(in the rows, 128 means zero)
The rows below come in pairs that one turn or mirror swaps. Which row does each named row swap with?
The rows were stretched afterwards, more along some directions than others.
Fide: [108 109 103 122  92 100 115 123 136 134 150 127 125 124 133  99 140 137
 134 103 137 169]
lote: [140 142 126 142 104 124 137 127 128 158 130 158 135 101 124 135 115 129
 120 130 125 115]
rol: [116 145 130 134  97 156 145 120 116 158 128 134 138 120 109 144 125 101
 112 148 146 128]
novul: [115 112 137 111  79 147 140 100 137 142 150  96 119 126 107 122 142 124
 135 125 118 152]
Didub: [119 135 130 150 127 127 133 149 116 136 130 143 132 124 126 142 134 107
 119 134 157 124]
Fif: [ 94 127 123 126 116 108 119 133 119 123 113 117 141 132 129 117 151 108
 113 110 175 134]
zasu: [123 118 142 127  95 137 120 119 126 128 144 120 142 110 128 148 142 113
 145 124 141 124]
tumu: [103 128 117 129 129 108 126 139 135 141 126 123 109 114 146 107 148 148
 118 132 133 137]
goreg: [133 120 127 137 106 137 109 146 121 116 120 129 151 117 132 132 132 106
 135 133 156 147]
mabe: [ 99 120 127 111  99 145 131 112 120 113 136 104 128 131 116 133 162 129
 129 100 121 160]
Batib: [120 128 113 115  79 149 129 122 120 139 151 120 138 125 108 121 129 126
 130 103 110 159]
zilit: [113 117 100 116  92 121 117 112 132 128 161 130 156 124 135 119 122 135
 125 121 120 152]
dato: [105  97 138 126 112 102 117 124 140 115 149 124 112 118 136 116 132 122
 119 121 144 136]
tafo: [136 137 146 105  96 120 129 115 135 144 143 112 130 117  99 140 153 135
 121  90 134 121]
pogid: [124 129 114 129 111 125 136 141 145 153 143 143 110 111 116 117 123 122
 121 138 122 148]
sezik: [118 115 117  96  94 144 131 127 151 124 133 103 108 129 109 122 143 134
 130 121 106 161]
pim: [137 119 119 127  88 109 117 137 156 136 152 130 105 115 118 122 146 128
 147 123 119 148]
gafub: [124 124 119 128 116 102 128 123 124 141 135 134 118 107 137 128 133 161
 127 115 104 109]
pek: [111 137 141 144 105 115 134 115 126 138 147 156 147 127 135 149 128 121
 106 130 133  98]
pava: [ 97 110 137 113  88 135 111 113 123 105 133 105 147 135 119 123 141 116
 125  97 153 141]
tagun: [123 124 137 115  85 138 133 114 129 133 136 109 108 117 105 123 146 133
 137 136 125 145]
sada: [111 119 118 101  87 115 121 114 128 141 171  94 127 148 119 121 147 129
 120 109 116 160]
Zenu: [103 115 145 140 105 128 134 118 121 147 156 127 126 126 120 135 122 108
 109 141 146 126]
tafi: [128 135 106 122 102 117 117 121 141 121 124 129 155 117 140 144 149 118
 140 138 122 139]
napul: [116 130 149 127  91 136 121 100 121 121 137 141 162 118 117 140 126 122
 113 114 131 102]
vor: [112 126 120 119 112 139 132 102 144 125 150 145 129 102 132 132 129 134
 125 150  94 114]
meka: [123 138 147 121 107 133 142 129 125 149 123 113 112 120 105 129 147 136
 119 109 130 118]
zis: [117 128 141 144 103 120 112 125 113 136 119 148 138 103 124 133 133 118
 118  99 144  99]
vap: [118 146 125 113 103 109 134 121 126 151 120  97 133 137 141 132 131 140
 120 112 135 115]
visi: [123 124 121 118  80 133 140  98 126 152 181 126 148 124 123 137 119 150
 120 109  99 136]
Nurul: [125  98 125 129  84 110 107 112 127 104 154 123 150 114 145 119 126 145
 135 109 124 139]
Diba: [108 134 130 134 122 146 140 108 113 135 131 151 156 114 118 130 123 111
 106 157 133 120]
moto: [118 119 138 115 101 105 111 133 134 132 131 102 113 132 125 119 150 107
 139 129 161 145]
vova: [113 116 133 143  92 137 123 129 117 115 162 122 153 138 133 124 120  92
 124 124 152 145]
Lag: [131 121 126 128  63 101 126 112 134 157 202 138 133 121 126 135 138 137
 129 101 110 146]
nima: [138 135 134 145 108  99 116 137 141 157 144 162 136 108 136 131 118 120
 130 136 150 109]
Rezez: [127 110 113 104  79 119 126 126 152 134 169 120 128 142 114 126 130 124
 142 122 108 162]
bafa: [100 122 123 113 101 139 119 116 127 137 141 138 156 132 112 130 133 126
 100 102 125 132]
rak: [125 124 145 139 117 122 120 154 132 129 115 115 115 117 120 120 144 108
 134 133 164 135]
Zez: [104 115 122 116 104 128 136 134 141 141 147 111 113 123 115 114 160 120
 131 119 143 173]
Doret: [118 106 140 108  88 141 110 109 127 100 127 106 140 126 122 137 136 135
 140 110 136 135]
lobuv: [107 122 112 132 102 121 136 118 120 148 168 128 120 125 139 115 115 110
 115 135 139 157]
merul: [133 140 124 152 130 135 140 112 125 151 143 166 150 107 140 137 101 147
 111 133 120 111]
rudub: [110 126 120 136 124 117 122 134 150 120 110 145 134 108 137 117 144 107
 127 158 150 134]
Pir: [119 127 107 112  89 147 122 108 125 134 163 129 158 120 124 134 122 126
 115 123 118 144]
Pabu: [117 123 131 124  88 101 111 136 135 138 119 140 125 101 125 127 145 110
 127 104 163 136]
lukon: [120 110 118 144 120 101 101 140 142 147 168 153 139 114 145 110 127 119
 121 136 143 148]
nago: [113 129 138 126  99 117 144 121 129 153 171 124 107 119 122 121 127 131
 112 109 134 125]
Bas: [117 132 129 117  72 114 121 110 106 142 154 133 139 116 119 119 125 129
 117  75 137 142]
rez: [117 111 132 142  95 111 111 114 135 138 175 150 126 108 125 111 124 122
 121 150 122 137]
nuloz: [116 111 129 142  89 117 114 110 110 117 153 136 153 130 143 130 110 106
 122 121 145 141]
Bam: [123 131 133 115  97 137 128 129 123 112  99 102 139 130 120 140 135 118
 137 123 136 120]

bafa swaps with Nurul
pogid swaps with rak
Fide swaps with Fif
Zenu swaps with rez
tagun swaps with rol

